128 stands for zero in the data rows.
Here are some points, each followed by its number:
[155 128 132 172 190 154 115 101  85  98 110 103] 0
[ 75  71  71  63 118 152 187 180 155 145 166 183] 1
[139 185 192 180 149 122 121  81 107  88  98  93] 2
[174 149 114  86  90  69  66  67  68  76  83  79] 3
[120 188 168 108  78  71  74  80 125 144 185 185] 4
[ 69  65  68 106 166 197 192 175 159 118 121  86] 5
[189 172 151 109  98  92  82  65  77  85  88 115] 6
[173 132  90  80  74  85  78  79  82  94 104  94] 7
[160 177 161 130 104 121 137 165 177 160 147 154] 8
[139 117 107  81  74  82  93  87 123 194 191 162] 9
[112 125 167 173 183 168 154 155 121 125 160 178] 10
[ 84  75  76  76  92 133 172 193 186 188 169 158] 11
[195 184 176 147 113  74  72  80  72  84  95  86] 12
[151 141 118 149 183 192 172 136 103  68  77  95] 13
[ 70  65  65  71  64  67 107 109 135 161 181 193] 14
[126 100  81 119 135 181 192 168 115 116  81  90] 15
[142 155 163 197 187 114 100  70  75  77  89  92] 16
[ 75  63  64  73  72 104 120 152 178 195 188 166] 17
[ 88  93 105 124 145 163 175 174 174 179 183 177] 18
[164 124 139 151 112  97  75  79  79  85 104 101] 19
[139 107 115 151 176 166 135 103 111 115 114 118] 20
[128 132 111  82  94  98 113 132 187 197 169 151] 21
[138 180 157  78  82  75  76  78  71  92  90  97] 22
[ 62  61  62  66  65  91 116 149 184 196 189 162] 23
[194 171  95  81  76  74  69  74  87  86  82  93] 24
[193 158 106  98  87  90  97  93  99 102 103 128] 25
[197 159 158 126 100  68  68  67  79  69  76  82] 26
[101 105 176 192 182 130 125 142 147 135  60 119] 27
[158 185 182 138 130 143 143 137 139 123 125  66] 28
[192 150 106  70 112 143 138 117  85  73  90  88] 29
[191 134  99  86  95 115 141 157 136 121  74  74] 30
[181 124 108 147 145 110 103  70  77  92  89 107] 31
[149 196 187 155 115  70  83  75  75  88  87  97] 32
[ 62  60  63  61  61 105 136 146 122 182 196 182] 33
[183 197 162 112  81  80  79  87  94  91 101 104] 34
[ 70  76 109 155 186 196 173 179 167 126 123  78] 35
[145 188 184 151 138 128 112 112 109  71  74  93] 36
[119 122 153 182 194 186 159 142 113  79  99 101] 37
[155 172 184 137  77  89  94  93  91  98 106 124] 38
[188 168 124  94 103 115 134 116  96  60  63  59] 39
[ 70  73  81  61  92 108 128 169 183 194 185 168] 40
[111 162 193 183 124  98 121 148 157 146 137 146] 41
[116 106  91  87  93 127 151 178 191 176 155 132] 42
[ 69  64  65  63  89 113 169 192 195 183 145  66] 43
[118 146 185 193 180 156 145 133 118 127 134 141] 44
[ 78  79  74  87 118 132 157 188 196 168 140 133] 45
[106 106 124 157 177 196 186 154 118 120 107 110] 46
[104 156 197 187 140 118 119 104 100 107  73  89] 47
[115 123 137 166 187 190 164 127 110  65  63  62] 48
[ 89  81  70 107 125 145 152 197 196 141 113  99] 49
[166 136 126 117 123 123  89 112  90  97 107 114] 50
[126 174 177 159  98  93  66 114 165 189 151 151] 51
[194 194 125  92  71  63  65  65  70  76  79  97] 52
[113 174 197 178 143 125 116 103 101 108  73  76] 53
[168 156 135 138 101 107  74  71  81  82  97  90] 54
[144 175 175 129 123 134 137 162 176 177 162 169] 55
[138 127  83  93  95  78  76 126 135 183 185 177] 56
[134 109  85  66  68  73  70  73  65  82 142 184] 57
[171 123 101 101  74  83  89  91  87  93 110 100] 58
[176 152 127 101  92 158 140 102  76  80  89  94] 59
[146 134 127 146 189 196 177 129  97 103 118 127] 60
[132 183 190 185 169 150 147 136 124 110 113 109] 61
[134 105  84  75  66  71  67 124 143 188 178 164] 62
[111 114 143 169 187 191 185 163 145 130 129 126] 63
[180 167 154 156 138 118  84  87  81 109  87 105] 64
[178 176 181 158 129 102  98  98  75  61  85  84] 65
[131 121  84 128 169 186 189 167 143 125  88 110] 66
[166 117 110  65  62  59  65 113 134 158 171 175] 67
[ 79  93 112 138 152 173 183 188 190 135 127 100] 68
[123 149 190 196 179 142 126 128 113  98 108 121] 69
[182 177 144 119  83 120 123 140 153 147 158 163] 70
[184 170 136 139 168 175 142 101  74  84  84 104] 71
[ 90  79  76  79 107 126 149 142 140 191 197 177] 72
[188 190 164 132 102  65  82 100  78  82  81  79] 73
[167 144 143 148 138 129 118 102 110 110  94 103] 74
[117 131 171 182 184 183 171 156 130 124 129  91] 75
[ 70  73  66  68 104 142 120 106 127 186 196 183] 76
[101 104 140 192 193 154 148 153 166 152 150 163] 77
[107 150 192 193 158 113  87  90  85 121 154 180] 78
[165 164 174 146 120 106  96  62  67  62  73  65] 79
[123 146 135 134 151 170 179 181 181 159 143 146] 80
[157 155 147 141 125  61 117  99  98 104  83  73] 81
[163 174 154 143 133 146 160 166 155 130 130 139] 82
[145 144 132 162 189 191 142 109  70  67  75  76] 83
[129 195 174 141 159 170 165 151 138 108  74 133] 84
[ 96 101 119 183 197 172 134 158 166 150 151 150] 85
[124 138 126 108 119 155 189 192 182 153 139 141] 86
[160 145 132 105 108 105 105 115 134 119 130 135] 87
[196 158  96  92 146 136 131 119  61  61  70  65] 88
[129  98 120 171 192 152 109  78  82  83  96 108] 89
[ 96  62 110 162 186 194 186 159 148 135 135 136] 90
[161 184 185 167 138 106 107 116 125 141 149 152] 91
[ 74  62 109 123 165 191 193 174 146 132  75  98] 92
[161 138 128  91  91  95  77  77 112 137 150 170] 93
[188 193 174 135  96  94  76  75  74  79  79  96] 94
[131 141 140 172 181 182 167 143 117 113  63  64] 95
[136 160 134  79  78  87  91  79  82  96  93 107] 96
[136  97  64  65  60  77  64  68  66  64  70  85] 97
[ 80 116 194 196 133 121 129 145 144 133 137 102] 98
[169 169 161 142 152 161 158 163 163 141 137 141] 99
[180 119  87  78  79  97 133 184 151 114  84 113] 100
[194 127  74  75  73 103 117 153 149 117 100 108] 101
[ 79  73  73  73  79  83 109 122 152 185 195 187] 102
[170 165 144 132 130 158 165 167 168 142 146 139] 103
[ 60  59  60  89 146 187 196 173 150 142 131 149] 104
[165 143 133 118 104  78  85  76  89  77  88 101] 105
[127 158 173 179 167 147 133 127 181 186 143 138] 106
[170 115  67  69 110 155 190 183 155 112  72 130] 107
[141 191 191 159 113  95  64  70  69  73  78  63] 108
[118 189 196 135  73  78  71  66  76  71  87  73] 109
[147 132 189 186 105  91  60  60  73  63  61  69] 110
[ 93  84  90  91 131 187 197 189 167 137 116 139] 111
[ 85  82  75 100  84 129 146 174 188 193 187 149] 112
[111 139 187 191 179 158 140 141 117 119  68  87] 113
New points follow, each followed by the numbers of its three nearest points above, smallest number first.
[ 68  68  62  72  65  62  98 116 130 166 183 193] 14 33 102
[119 129 153 175 184 183 169 148 122 124  70  74] 37 95 113
[102 117 172 177 144 102 128 176 194 172 132  68] 41 98 106
[152 177 155 149 156 163 163 164 145 127 125  62] 28 75 82
[181 195 176 148 141 120  96 107  96 100 115 124] 36 64 65
[137 137 151 191 197 161 124  88  91 101 112 122] 0 69 89
[122 142 165 165 166 148 131 132 160 193 175 145] 55 77 106
[169 141 130  93  67  91 107 111 141 127 128 131] 25 87 93
[122 147 151 124 134 128 138 166 182 185 170 171] 8 55 80
[ 76 104 166 180 140 134 148 175 180 179 156 164] 18 77 85
[162 190 189 172 140  86  93 108 115 118 135 150] 38 78 91
[194 135 100  75 114 156 156 110 113 110  76 115] 29 30 59
[ 82 107 186 187 145 138 176 177 176 148 138 114] 75 77 98
[ 60  88  98 118 148 160 161 144 156 168 172 181] 1 18 72
[103 138 145 100  80  72  75 105 120 158 193 195] 4 9 56
[ 95  87  92 114 149 160 149 156 177 184 177 173] 18 72 112
[ 88  79  78  84 113 132 184 191 166 186 180 144] 11 45 112
[102 116 157 134  93  67  68  97 116 152 177 193] 4 9 93
[ 87 125 194 195 129 112 135 164 151 139 123 107] 27 41 98
[146 128 121 103  88  92 108 127 165 174 167 168] 9 21 56
[ 77  87  89  96 144 151 146 160 181 189 179 174] 18 72 112
[ 66  88  85  99 115 145 183 195 184 154 143 143] 11 45 111
[105 155 195 194 157 140 141 118 107  96 108 120] 44 61 69
[ 63  66  69  70  66  71 100 105 127 167 187 192] 14 33 102
[153 131 124  76  77  84  85  88 118 126 166 181] 9 67 93
[ 68  90  90 121 148 162 179 182 189 172 153 154] 18 45 68
[190 186 152 128 126 139 125 141 137 122 128 140] 70 82 99
[155 145 131 110 135 176 181 143 109  61  60  64] 13 48 59
[102 118 178 177 135 116 127 147 156 176 168 180] 41 77 106
[187 185 142  99  98  66 106 139 169 137 129  78] 30 70 87
[143 133 116  98  87 115 123 149 175 169 154 153] 21 42 70
[163 163 175  88  67  61  78  76  73  80  93  83] 22 34 96
[129 112 123 137 152 164 162 169 169 155 147 160] 18 80 86
[143 191 180 164 164 157 141 130 115  72 123  77] 28 36 61
[158 126  95  67  73  65  76  90 117 155 169 174] 9 67 93
[ 73  73  72  74  73  64  70  97 108 157 180 196] 14 62 102
[130 128 128 136 150 169 183 180 174 146 136 146] 80 86 103
[ 94  85  79 105 154 189 176 151 124 163 189 186] 1 18 72
[ 77 101 148 170 159 133 149 155 175 175 173 179] 18 77 85
[135 104  94  66  70  73  74  69  64  75  79  82] 3 7 97
[ 62  67  61 106 109 146 172 186 195 172 139 128] 11 45 49
[187 172 137 102 105 139 143 139 106 105  67  61] 30 39 59
[120 126 149 161 149 120 114 168 197 180 143 135] 41 55 106
[ 74  70  65  67  67  72  98 107 132 157 183 191] 14 33 102
[114 169 191 168 121 117 104 138 172 173 148 133] 41 51 106
[124 130 140 141 153 174 181 184 178 155 147 156] 80 86 103
[ 83  96  84 120 127 158 186 174 179 177 157 166] 11 18 45
[151 159 167 152 128 113  82 114 152 185 181 172] 51 55 91
[ 84  96 103 122 143 141 151 154 169 180 188 184] 18 72 112
[ 78  78  71  83  79  98 105 121 147 181 188 189] 14 17 102
[185 190 150 100 101 106 110 146 168 162 162 167] 8 55 70
[123 125 119 111  96 127 154 177 191 173 152 155] 21 42 86
[136 179 197 171 106  77  77  72  80  93 102  96] 32 108 109
[146 183 184 161 120  96  90  86  83  93  95 117] 32 38 64
[167 148 133 109 164 195 180 139  97 103 119 129] 13 60 71
[116  93  80  59  68  68  63  62  67  70 156 197] 57 67 93
[ 76  91 104 149 181 193 185 169 164 136 140 143] 63 68 90
[113 192 195 150  71  77  73  73  70  81  92 103] 32 38 109
[108 103 117 143 146 151 157 161 163 184 186 179] 18 77 80
[167 160 166 154 142 114 110  64  60 103  68  61] 64 65 79
[ 86 111 173 194 175 138 140 159 159 151 149 145] 77 85 98
[172 143 110  84  80  83  89  82 138 194 193 161] 9 56 67
[140 138 180 184 168 118  85  92  88  90  96 106] 2 16 47
[141 182 183 152 110  94  81 121 173 190 163 157] 51 55 91
[ 85  78  73  78  81  82 105 105 156 196 195 169] 14 17 102
[163 154 160 124 128 117 112  60  60  59  62  61] 54 65 79
[ 80  80  77  79  96 146 173 185 192 188 163 155] 11 45 112
[118 165 195 190 157 107 113  97 106  74 124  88] 2 47 53
[119 130 171 183 177 166 177 162 123 106 120  73] 37 75 113
[191 164 129 117 106 139 145 123  96  95 111 111] 29 59 74
[150 171 150 129  90  70 100 122 182 195 165 152] 8 21 51
[ 64  63  62  59  93 165 127 117 161 188 188 180] 17 72 76
[ 73  69  63  61  90 125 158 193 196 173 139  75] 43 45 49
[121 133 149 177 180 178 166 149 107 117 122  60] 37 75 95
[132 173 191 167 122  93  69  73  77  75  71  80] 32 108 110
[130 107  97  83  84  89  92  84  94  99 141 190] 57 67 93
[169 166 165 161 158 131 126 110 105  99 100 110] 2 36 74
[124 110  82 110 159 176 175 169 135 118 122 129] 15 66 111
[191 188 121  68  65  70  66  77 111 149 161 158] 4 67 93
[145 121 123  85  89 100 110 130 163 175 164 163] 9 21 56
[ 87  92 169 186 158 108  91  89  93 124 165 192] 10 44 78
[ 97  86  96 139 153 132 136 197 193 129  96  89] 35 49 68
[ 80  64  89 121 163 166 153 160 141 160 171 181] 1 18 104
[149 140 116 101 111 177 197 161  90  95 105 104] 15 59 66
[193 183 122  83  86  90  97  95  97 102 118 125] 6 25 34
[173 148 145 130 119 102  98  68  61  66  64  60] 26 54 79
[182 149 177 169 125  94  83  96  71  76  78  84] 12 65 79
[133 108 107  94 131 149 183 187 173 133 133 148] 80 86 111
[ 67  95 109 142 156 195 194 166 119 112  65  77] 15 46 92
[117 135 169 174 175 159 146 138 124 123 174 170] 10 44 77
[ 59  60  59  93 146 178 194 182 162 135 121 125] 5 104 111
[187 192 162 133 127 144 150 143 126 122 125 119] 28 82 99
[182 143 160 169 136  98  99  59  62  62  59  63] 65 79 110
[125 148 158 137 122 111 144 190 177 120 101  59] 28 82 98
[138 161 178 194 180 141 119  66  68  73  69  84] 2 16 53
[ 99 102 132 130 108 114 128 183 197 186 152 138] 42 45 112
[140 189 189 156 114  72  81  82  71  77  94  98] 12 32 108
[150 181 188 164 137 116  90 110 131 143 160 169] 41 51 91
[150 186 179 155 137 135 149 156 146 120  59 128] 61 82 84
[ 94  85  79  90 121 172 171 127 137 183 196 183] 18 72 76
[154 157 128 109  72  76 114 146 187 189 166 159] 8 21 70
[104 114 163 181 194 183 155 132 106 107  86  99] 37 75 113
[ 81  76  72  76  72  73  75 107 121 153 174 191] 14 62 102
[132 192 147  96  69  75  70  75 104 149 183 185] 4 9 93
[153 183 168 189 174 123 101  95  67  71  68  80] 2 16 65
[127 136 134 116 107 101 107 132 164 191 191 175] 9 21 56
[ 86  98 102 149 163 171 174 168 166 166 170 175] 18 77 85
[195 146  92  74 111 135 135 125 101  89  83  85] 29 30 39
[ 72  99 105 160 169 152 152 187 192 164 138  82] 35 49 68
[ 83  83 122 136 162 174 158 191 193 128  91  96] 35 68 92
[ 89  83  87  93 129 184 197 186 157 127 113 126] 5 104 111
[ 97  88 105 113 132 167 190 189 180 147 133  71] 49 68 111
[115 119 125 101  95 105 121 150 183 192 178 177] 21 42 112
[ 72  65  65  70  61 135 185 196 190 140 129  84] 43 45 49
[ 99  89 104 131 163 171 179 177 185 165 155 161] 18 68 80
[103  94  87 102 141 168 191 188 178 140 130 127] 49 68 111
[175 143 129 178 181 152 124  93  89  95 101 117] 0 71 74
